0: [ 91  78 159 101 195 255 137  60 148  33 255 104 234 162 105  53 117  78
  84 139 159 153 162 210 140 173 105 104 186  42 114 179 113 150 130 122
 230  70 152  87  81 215 107  78  59 192 145  52  27 192 143]
1: [151 188 140 142 100  45 119 151  71 136  38 139  69 109 129 172 138 155
 110  96 114 127  99  68 104  76 106  98  96 147 137 118 104 181 131 121
  90 121  99 154 173  72  89 125 187  53 128 162 188  67 112]
2: [ 99  56 105 128 162 255 132   0 211  52 255  59 221 103 104  41 184  12
  84 128 201 132  90 222 159 238 133 118 159   0 131 156  90 151  64 170
 176 100  90 115 117 224  98  47  70 142 147  58  42 238 203]
3: [126 142 122 114  80  90 104 187 114 154  83 128 107 169 146 150 106 165
 160  92  89 123  69  98 138 107 120  84 147 122 138 101 151 155 151 135
  91 152 111  98 173  96 122 169 155 125 137 144 177  87  46]
4: [105 119  76 141  56  92 153 142 133 152  74 113 114 129 154 116 130 169
 190 133 110 135  57 143 129 136 162 122 140 130 178  93 146 173 128 189
  90 173  87  96 154 119 116 153 119 124 118 148 177 101  66]
5: [125 154 113 162 109  43 112 168  84 135  48 139  93 157 157 136 110 163
 136 115 119 130 148  92  89  99 141 144 105 212 125 135 137 139 133 115
 154 164 126 137 111  96 153 141 134  85  91 176 179  68 126]
6: [161 152 159 113 105  87 145 157 144 158  74 129  97  95  95 145 136 153
 143 170 101 123 102 100 167 109 127 121 125 133 128 100 154 128 120 138
  73 101 154 137 125 131 118 160 160 160 134 179 114 152  95]
7: [100 105 118  86 225 245 102  88 191  99 255 137 158 191 141 146 172  50
 105  67 137 153 192 189 175 204 103 114 176  67 103 177  44  98  89  83
 137  79 141 141 162 188 120 104  77 165 164   6  31 144 209]
8: [150  74 147  93 238 236  94  50 171 110 255 168 176 155  58 151 142  16
 109  92 150 137 200 176 169 129 123 168  93  47  87 191  82  70 111  65
 163  80 167 143 142 148 141 118 122 145 143  12  48 199 243]
9: [166 130 166 138  97  55  88 106 108 153  80 177  82 153  59 111 139 163
 146 124 111 101 130  88 149 120 139 182  59 176 105 110 139  44 133  82
 143 153 126 122  94  57 146 174 144  98  97 184 153 167 173]
10: [ 98  94 134 111 172 255  93   1 189  98 255 108 190 123 101  86 149   3
  93  54 156 136 120 185 157 169 146 138 101   0 131 198  99 103 106 130
 139 110 103 125 189 121 108  85 118 130 138  35  98 226 226]
11: [ 99 112  56 146  96  38 152 202 149 179  90 129  89 132 154 165 117 158
 196 133  99 120 165 143 141 154 183 172 117 188 130  98 129  79 147 130
 109 187 130 157 123 129 187 210  96 140 100 161 154 130  91]
12: [129 164 145 110  90  66 133 204  85 126  98 172 122 204 139 130  86 222
 169 142  89 156 121 118 117  97  90  68 186 160 134 116 143 172 151  91
 150 124 130  83  93 116 145 126 133 139 112 151 142  73  36]
13: [110 149 101 153 125  65 153 179  77 155  60 127 115  57 198 147  92 137
 110 102 137 103 133  80  81  85 143 180  75 181 147 126 173 111 194 168
  65 176 136 152 179  68 143 152 173 133 138 156 171 115 111]
14: [118 157 132 136  78  81 100 109  99 140  90 163 100 182 155 139 120 168
 184 130 130 130  57 116 135 118  96  98 172 189 133  65 129 128 129  81
  99 120  98 121 117 122  90 149 128 121 130 135 144  89 130]
15: [146 101  98 150  44 127 193 136 111 131  66  94 149  83 149  65 112 182
 166 185 143  93  50 148 129 127 160 146 137 181 164  74 204 145 154 203
 108 163 126 104  89 202  95 175 171 137  90 171 155 101  99]
16: [104 160 109 155  80 114 139 136  76 109  63  73 129  56 202  93 121 175
  84 117 137  94  93  96  75 105 124 126 124 142 158 107 169 167 162 200
 105 168  83  92 137  83  87 108 138 132 145 193 180 119  98]

[155 146 126 127 117  38 126 159 131 159  60 128  86 125 131 151 131 154
 147 134 125 153 125  97 128 127 123 114 119 160 127  98 110 133  98 104
 112 134 133 125 115  90 168 123 108 100 108 181 157 102  90] >> 5 6 3
[112 146 121 173 123  68 122 165  94 165  54 147 107 114 189 143  85 139
 142 123 120 115  99  95  91  63 142 156 125 189 142 104 166 106 197 124
  61 174 112 134 173  85 119 167 188 129 131 130 190  74 112] >> 13 5 3
[133 158 102 141  81  66 130 139 100 140  50 126  84  89 187 144 148 158
 136  82 109  83 122  95 118 126 136 134 111 148 160  97 132 122 155 147
  81 167 115 121 190 113  76 152 159 128 146 193 154 105 143] >> 13 16 1
[147 152 137 129  83  68 115 120 135 165  67 142  72 169 132 141 151 154
 180  91 100 127 101  91 165 151 151 119 115 161 132 113 121 130 115 101
 104 141 108 137 141  87 124 169 159 104 113 167 157 109 127] >> 14 3 5
[ 81  98  56 167  55 145 134  56 158 132  61  87 145  34 189  59 144 127
 154 170 188  83  20 156 117 158 156 195 120 186 193  40 197 102 140 206
  77 209  69 100 127 129 106 145 103 129 108 202 146 156 130] >> 15 4 16
[117 132 130 146  98  89 139 149 117 140  61 119 143 105 137 110 101 151
 152 171 135 109  94 113  80  97 150 161  92 187 126 113 168 111 138 156
 140 175 123 126  91  97 167 139 128  89  92 172 189 119 101] >> 5 13 4
[165 148  94 134  62  50 221 240  79 136  56 134 109 126 163 203 109 206
 170 163  65 107 196 136 150 117 143  93 140 200 136 133 128 196 143 175
 120 148 157 113 130 207 112 187 178 138 147 138 142  40  77] >> 12 3 5
[148 172 128 118 136  21 119 204 100 169  78 128  46 121 130 182 147 168
 106 110  89 145 158  65 100  92 109  99 131 141 102 113  86 152 121 106
 108  99 134 155 145  55 160 102 130 103 140 180 156  89  64] >> 1 5 3
[ 82 131 102 177  95  92 141 158 104 152  74  97 149  89 217  84  70 141
 134 144 142 108  84 131  59  78 160 169 115 181 155 126 214 124 199 169
 102 192 112 113 139  99 144 150 153 136 109 161 180 104  97] >> 13 16 4
[156 161  95 137 115  24 164 181 115 169   0 129  80  68 143 203 150 127
 141 117 122 115 144  68 112  98 159 129 100 181 158 128 100 172  75 164
  80 160 106 167 164 124 136 129 198  40 120 128 216  50 134] >> 1 5 13
[ 97 145 122 144 102  96  92 159  73 107 118 154 153 190 150  91  69 205
 135 163 119 146  58 130  79  87  95 110 135 121 130  93 177 133 191 127
 144 140 128  84 105  77 137 141 116 166 115 178 149 104  15] >> 12 3 14
[156 136 115 129  54  94 140  95 117 167  33 113  70  45 145 131 162 101
 128  77 119  89  86  79 151 131 184 156  85 151 176  99 134 152  97 182
  53 168  68 157 195  94  72 143 202  72 126 177 199 134 200] >> 1 13 16
[134 132  87 156 109  23 104 143  86 173  27 166  86 118 154 175 136 134
 169 101 105  96 112 104 128  96 163 138  85 163 166 111 129 106 130 129
  75 179  95 151 196  84 106 189 194  66 123 124 206  71 154] >> 1 5 13
